cols: Y U N C M
[128 109 116 132 157]  (23)
[185  89  79 152 169]  (210)
[113 162 158 132 158]  (170)
[148 157 115 158 164]  (70)
[102 131 159 132  86]  (172)
down: [132 152 132] -> C
after: [148] -> [157]
down: [ 79 158 115] -> N
tail: [128 109 116] -> [132 157]
after: [116] -> [132]
shift +1: [148 157 115 158] -> [149 158 116 159]
after: [109] -> [116]

cols: F B H W T X R J
[106 154 180 117 157  98 104 149] : (23)
[102 105 124 155 110 115 111  67] : (210)
[ 90 112 111 162  98 132 128 135] : (29)
[173 133 144  96 158 118 120 142] : (70)
[126 182 156  97 156 140 149 109] : (34)
[184 112 135 101 152 112 111 123] : (15)
[ 91 180 161 118 144 133 141 155] : (202)
[ 89 112 102 164  92 140 136 133] : (170)
[111 116 130 143 120 117 115 125] : (31)
tail: [133 144  96 158] -> [118 120 142]
down: [ 98 115 132 118 140 112 133 140] -> X

cols: Q G L K Z V D P E
[162  76 118 138 187 128  84 118  72]  (202)
[136  91 119  80 187 127 119  65 169]  (34)
[155 179 170  64 135 135 126 187 188]  (172)
[113  78 170  71  64 129 144 122 187]  (29)
[ 90 172 126 119 121 158 171 185 127]  (174)
[142  82 176 110 123  78 156 156 168]  (23)
shift +1: [136  91] -> [137  92]
shift -1: [80] -> [79]

cols: kibe zefeg Fazam pir meb vinip Tisi
[116 102 139 137 106 152 113] : (70)
[116 101 163 104 131 159 100] : (210)
[116 153 163 137 131 151  83] : (174)
[116  86 163 137 131 151 100] : (15)
[117 126 144 137  99 180 100] : (31)
[116  67 163 137 131 155 113] : (29)
[117 158 163 137 131 155 100] : (202)
[116 136 149 158 131 151 100] : (99)
[117 126 144 137  99 151 100] : (170)
[116 101 162 137 147 151 100] : (23)
[105 101 182 111 157 151 100] : (34)
after: [106] -> [152]
tail: [ 67 163 137 131 155] -> [113]

cols: Davet zoguv gitid tudom
[103 103 141 106] -> (34)
[143 159 132 114] -> (29)
[147 164 173 154] -> (174)
[142 159 185 157] -> (170)
[147 115 173 154] -> (99)
[109 113 138 109] -> (15)
tail: [142 159] -> [185 157]
shift -1: [142 159] -> [141 158]
shift +1: [173] -> [174]
tail: [143 159 132] -> [114]
q: [147 164 173 154] -> (174)

cols: fatol Nir Labas kavek los rab davon Mitef Gozum
[139 126 141 149 139  82 143 188 178] : (202)
[139 126 141 148 127 181 105 148 110] : (170)
[112 140 122 110 122 181 105 148 110] : (29)
down: [105 105] -> davon
shift +1: [139] -> [140]
shift +1: [139] -> [140]
shift +1: [141 149 139] -> [142 150 140]
tail: [139 126 141 149] -> [139  82 143 188 178]
down: [126 140] -> Nir
tail: [139 126 141 148 127] -> [181 105 148 110]

cols: Vol lavo bip dar bupe duki zet
[129 128 126 129 130 127 124] : (99)
[138 138 125 132 137 100  67] : (70)
[134 119 105 123 148 137 178] : (172)
[129 120 135 120 127 127 123] : (29)
[127 128 129 127 127 128 132] : (170)
[127 128 129 124 128 126 135] : (34)
[120 138 130 128 130 120  97] : (210)
[181  98 124 156 114 146 148] : (174)
[128 120 125 118 130 134 178] : (23)
[129 128 128 128 128 126 127] : (202)
[128 131 132 132 124 126 109] : (31)
[128 129 127 127 128 126 126] : (15)
shift -1: [127] -> [126]
tail: [124 126] -> [109]
after: [146] -> [148]
tail: [128 120] -> [125 118 130 134 178]
shift +1: [120 127] -> [121 128]

cols: Redub tul Pavem beb
[170  89 190 158] : (99)
[ 79 132 159 125] : (70)
[170  88 152 145] : (202)
[102 164 151 145] : (31)
[174 115 118 180] : (174)
shift -1: [159] -> [158]
tail: [170  88 152] -> [145]
after: [88] -> [152]
shift -1: [174 115] -> [173 114]
down: [170  79 170 102] -> Redub
after: [174] -> [115]
tail: [164 151] -> [145]

cols: Gizi bota Dired Lim feg mure zopa
[130 133 128 119 146 193 124]  (210)
[129 133 124 125 125 194 138]  (70)
[107 128 128 119 146 193 131]  (29)
after: [130] -> [133]
down: [124 128] -> Dired
tail: [129 133] -> [124 125 125 194 138]
tail: [107 128 128] -> [119 146 193 131]

cols: gofel vin lago lapo mev bipe puvi
[145 171 151 143 146 151 139] : (31)
[128 131 144 134 157 132 151] : (15)
[135 126 129 124 126 140 103] : (34)
[123 136 153 123 150 147 174] : (202)
[133 137 137 108 140 128 107] : (23)
[108 142 129 127 133 140 121] : (174)
[108  73  91 110  92 104  95] : (170)
[110 122 125 149 132 108 147] : (210)
[108  73  91 110 146  84 153] : (70)
[155 165 164 158 143 153 165] : (29)
after: [122] -> [125]
shift +1: [108  73] -> [109  74]

cols: nuzu mizir lorof sebop Falod Sedit Baves Kopig
[143 152 126 109  98 115 116  83] -> (31)
[148 152 125 113 102 116 123  75] -> (29)
[140 152 127 107  96 114 115  85] -> (99)
[134 132 158 162 162 142 164 139] -> (70)
[140 152 126 107  96 146 153 149] -> (23)
[140 152 127 107  96 116 117  79] -> (15)
[140 152 127 107  96 114 115 126] -> (210)
[108 130 152 167 149 146 149 151] -> (34)
down: [148 140 134] -> nuzu
down: [ 75  85 139 149  79] -> Kopig
down: [126 151] -> Kopig
shift +1: [116] -> [117]
tail: [126 107] -> [ 96 146 153 149]
shift +1: [146] -> [147]

